128 stands for zero in the data rows.
Some points, one per row:
(129, 132, 138, 140, 146, 147, 146, 145, 140, 133, 126, 118, 110, 101, 095,
 092)
(128, 130, 131, 133, 131, 127, 122, 119, 114, 110, 106, 105, 103, 105, 107,
 111)
(128, 126, 120, 113, 103, 095, 088, 085, 087, 094, 104, 117, 127, 138, 144,
 151)
(127, 123, 118, 114, 109, 109, 112, 119, 129, 137, 144, 151, 152, 148, 144,
 138)
(124, 117, 112, 108, 106, 107, 109, 113, 115, 117, 120, 125, 128, 130, 134,
 137)
(129, 133, 138, 145, 153, 159, 164, 168, 169, 171, 172, 171, 170, 170, 170,
 171)
(128, 132, 136, 140, 143, 144, 143, 138, 133, 128, 120, 111, 103, 098, 092,
 090)
(128, 126, 123, 114, 108, 100, 093, 091, 089, 096, 103, 114, 127, 138, 148,
 153)
(130, 134, 142, 148, 158, 165, 169, 175, 175, 175, 174, 170, 165, 160, 155,
 150)
(128, 128, 126, 126, 126, 127, 129, 129, 126, 121, 116, 108, 104, 103, 104,
 104)
(130, 135, 143, 153, 164, 175, 186, 196, 205, 212, 219, 225, 230, 236, 240,
 246)
(129, 131, 135, 138, 141, 141, 141, 140, 135, 132, 128, 125, 122, 122, 120,
 122)
(127, 125, 121, 117, 113, 109, 106, 103, 105, 105, 109, 112, 118, 122, 127,
 129)
(129, 130, 132, 133, 131, 129, 125, 119, 112, 105, 100, 095, 091, 089, 090,
 093)
(127, 125, 119, 110, 099, 090, 085, 087, 094, 108, 123, 137, 151, 160, 165,
 164)
(128, 125, 124, 122, 120, 120, 118, 117, 116, 117, 119, 118, 119, 117, 117,
 119)
(127, 126, 123, 122, 120, 120, 120, 121, 123, 125, 122, 121, 116, 111, 107,
 107)
(129, 134, 142, 151, 158, 168, 176, 182, 186, 188, 189, 189, 189, 186, 183,
 182)
(129, 126, 127, 125, 124, 121, 119, 116, 114, 112, 109, 107, 104, 104, 104,
 108)
(129, 134, 141, 151, 160, 171, 181, 187, 195, 199, 202, 205, 207, 208, 211,
 213)
(128, 128, 129, 128, 127, 126, 125, 122, 121, 118, 118, 116, 115, 113, 113,
 111)
(126, 123, 121, 118, 118, 120, 119, 121, 122, 123, 124, 123, 122, 118, 119,
 122)
(128, 125, 124, 121, 120, 121, 122, 125, 128, 131, 132, 129, 127, 125, 122,
 121)
(126, 122, 119, 117, 118, 121, 122, 120, 121, 124, 122, 122, 121, 123, 122,
 126)
(128, 126, 125, 125, 126, 126, 126, 129, 130, 130, 128, 125, 122, 120, 115,
 115)
(128, 127, 125, 125, 124, 125, 124, 124, 126, 130, 132, 135, 138, 142, 146,
 149)
(129, 133, 140, 148, 157, 167, 174, 180, 185, 190, 194, 196, 199, 201, 203,
 206)
(128, 126, 125, 124, 125, 126, 127, 127, 128, 129, 128, 129, 131, 132, 136,
 137)
(129, 127, 124, 121, 119, 116, 114, 116, 115, 114, 117, 119, 120, 123, 128,
 134)
(127, 126, 121, 113, 105, 097, 092, 089, 088, 091, 095, 101, 110, 118, 126,
 130)
(128, 131, 136, 140, 144, 147, 151, 155, 157, 160, 162, 162, 161, 161, 159,
 160)
(129, 134, 140, 145, 153, 157, 162, 162, 162, 159, 155, 150, 143, 136, 129,
 123)
(128, 129, 129, 130, 131, 133, 134, 134, 132, 129, 125, 120, 116, 114, 112,
 110)
(127, 129, 129, 130, 129, 127, 127, 126, 124, 121, 117, 116, 114, 114, 114,
 116)
(125, 121, 118, 118, 118, 122, 125, 130, 128, 130, 132, 131, 131, 128, 126,
 123)
(129, 130, 130, 128, 123, 117, 110, 104, 098, 093, 092, 094, 096, 100, 106,
 112)
(128, 127, 124, 120, 117, 115, 115, 114, 116, 117, 119, 121, 122, 120, 120,
 120)
(128, 129, 131, 131, 133, 134, 135, 134, 132, 130, 126, 123, 122, 120, 120,
 120)
(129, 132, 136, 140, 143, 144, 144, 140, 134, 128, 123, 116, 110, 105, 103,
 102)
Here are 24 more points, each followed by its number:
(128, 127, 126, 125, 121, 116, 112, 109, 106, 105, 104, 108, 113, 117, 120,
 125) 0
(127, 125, 120, 112, 102, 094, 089, 086, 088, 094, 107, 118, 133, 143, 152,
 154) 1
(128, 127, 127, 127, 128, 129, 130, 131, 132, 130, 128, 127, 127, 127, 126,
 124) 2
(129, 129, 129, 128, 128, 130, 130, 130, 131, 129, 129, 127, 125, 127, 127,
 130) 3
(128, 129, 125, 118, 109, 100, 090, 083, 081, 086, 093, 103, 117, 129, 139,
 146) 4
(128, 127, 126, 125, 125, 123, 123, 120, 118, 115, 115, 116, 117, 120, 121,
 122) 5
(129, 130, 131, 133, 132, 130, 127, 126, 121, 120, 119, 118, 119, 120, 124,
 129) 6
(125, 118, 110, 106, 107, 109, 115, 120, 121, 122, 117, 113, 119, 121, 121,
 122) 7
(129, 127, 125, 117, 107, 095, 082, 075, 072, 076, 087, 103, 124, 143, 159,
 170) 8
(126, 123, 123, 120, 118, 119, 121, 125, 128, 129, 128, 126, 124, 120, 117,
 117) 9
(128, 125, 119, 110, 101, 092, 086, 085, 090, 097, 109, 123, 135, 145, 151,
 151) 10
(126, 123, 121, 122, 123, 122, 125, 124, 124, 124, 125, 125, 125, 126, 128,
 129) 11
(130, 132, 137, 143, 148, 152, 157, 158, 158, 157, 156, 153, 150, 146, 145,
 142) 12
(127, 125, 124, 124, 122, 123, 122, 123, 125, 129, 132, 136, 138, 141, 141,
 143) 13
(128, 129, 127, 128, 128, 128, 126, 125, 125, 122, 120, 118, 114, 111, 109,
 103) 14
(128, 126, 128, 130, 133, 134, 138, 141, 144, 145, 148, 149, 148, 147, 142,
 135) 15
(128, 128, 130, 132, 134, 135, 135, 135, 132, 128, 124, 120, 115, 112, 109,
 108) 16
(130, 129, 129, 127, 119, 110, 098, 086, 075, 066, 063, 062, 068, 078, 091,
 105) 17
(127, 125, 120, 117, 117, 118, 121, 124, 124, 124, 126, 128, 131, 134, 132,
 128) 18
(127, 130, 133, 134, 136, 137, 137, 137, 135, 133, 131, 128, 125, 123, 119,
 120) 19
(129, 133, 137, 142, 144, 146, 146, 143, 140, 135, 130, 123, 119, 114, 109,
 107) 20
(128, 127, 125, 121, 115, 107, 101, 097, 095, 096, 101, 107, 115, 122, 126,
 127) 21
(128, 129, 128, 124, 117, 107, 097, 087, 080, 071, 068, 068, 072, 081, 091,
 103) 22
(129, 133, 139, 144, 151, 155, 157, 156, 153, 147, 141, 133, 122, 111, 102,
 090) 23
Which three of these numbered points are nearest to each point below, ignoring the 2 directions in which the first points spread most? Their numbers follow each, nearest first.
(128, 126, 125, 121, 117, 113, 111, 110, 108, 109, 112, 115, 120, 124, 128,
 131) > 5 20 12
(128, 125, 122, 119, 115, 114, 114, 114, 112, 111, 109, 108, 109, 112, 112,
 112) > 2 16 3
(127, 123, 117, 112, 112, 114, 118, 121, 123, 126, 126, 127, 124, 121, 119,
 116) > 9 18 15
(127, 125, 118, 107, 094, 081, 071, 071, 078, 092, 113, 136, 158, 175, 186,
 189) > 21 1 10
(125, 121, 119, 116, 115, 117, 119, 118, 120, 117, 119, 121, 122, 124, 128,
 127) > 11 2 18
(127, 124, 121, 117, 113, 112, 112, 112, 116, 118, 118, 120, 121, 121, 127,
 134) > 3 11 2
(128, 128, 127, 124, 118, 113, 105, 101, 098, 098, 101, 107, 114, 122, 128,
 133) > 21 0 6
(127, 124, 119, 112, 109, 108, 112, 118, 125, 128, 131, 130, 124, 119, 114,
 110) > 9 15 18
(126, 122, 116, 112, 111, 112, 115, 120, 126, 129, 131, 128, 127, 124, 121,
 118) > 9 7 18
(129, 128, 128, 127, 123, 118, 112, 105, 099, 094, 092, 089, 091, 094, 101,
 109) > 6 0 4
(129, 130, 130, 129, 128, 123, 117, 111, 104, 100, 096, 095, 094, 096, 100,
 105) > 6 0 21
(130, 131, 132, 133, 131, 126, 120, 111, 103, 094, 087, 083, 081, 082, 086,
 092) > 4 6 0
(128, 129, 131, 130, 129, 129, 126, 124, 123, 122, 119, 116, 114, 109, 107,
 105) > 19 12 14
(127, 125, 118, 112, 109, 111, 117, 124, 132, 139, 142, 144, 141, 136, 130,
 125) > 9 15 18
(129, 130, 133, 136, 141, 144, 147, 149, 150, 154, 155, 155, 154, 153, 150,
 148) > 13 14 16
(126, 122, 118, 118, 117, 118, 119, 117, 117, 118, 121, 123, 124, 125, 125,
 125) > 11 13 18
(127, 126, 123, 123, 123, 123, 123, 126, 126, 128, 129, 129, 131, 130, 129,
 123) > 15 14 18
(128, 122, 118, 113, 113, 114, 119, 124, 130, 134, 136, 134, 132, 128, 124,
 118) > 9 15 18
(128, 127, 126, 124, 124, 123, 122, 121, 122, 123, 126, 126, 127, 126, 125,
 127) > 13 16 19
(127, 126, 123, 121, 121, 120, 118, 116, 112, 111, 109, 111, 115, 119, 121,
 122) > 5 3 0
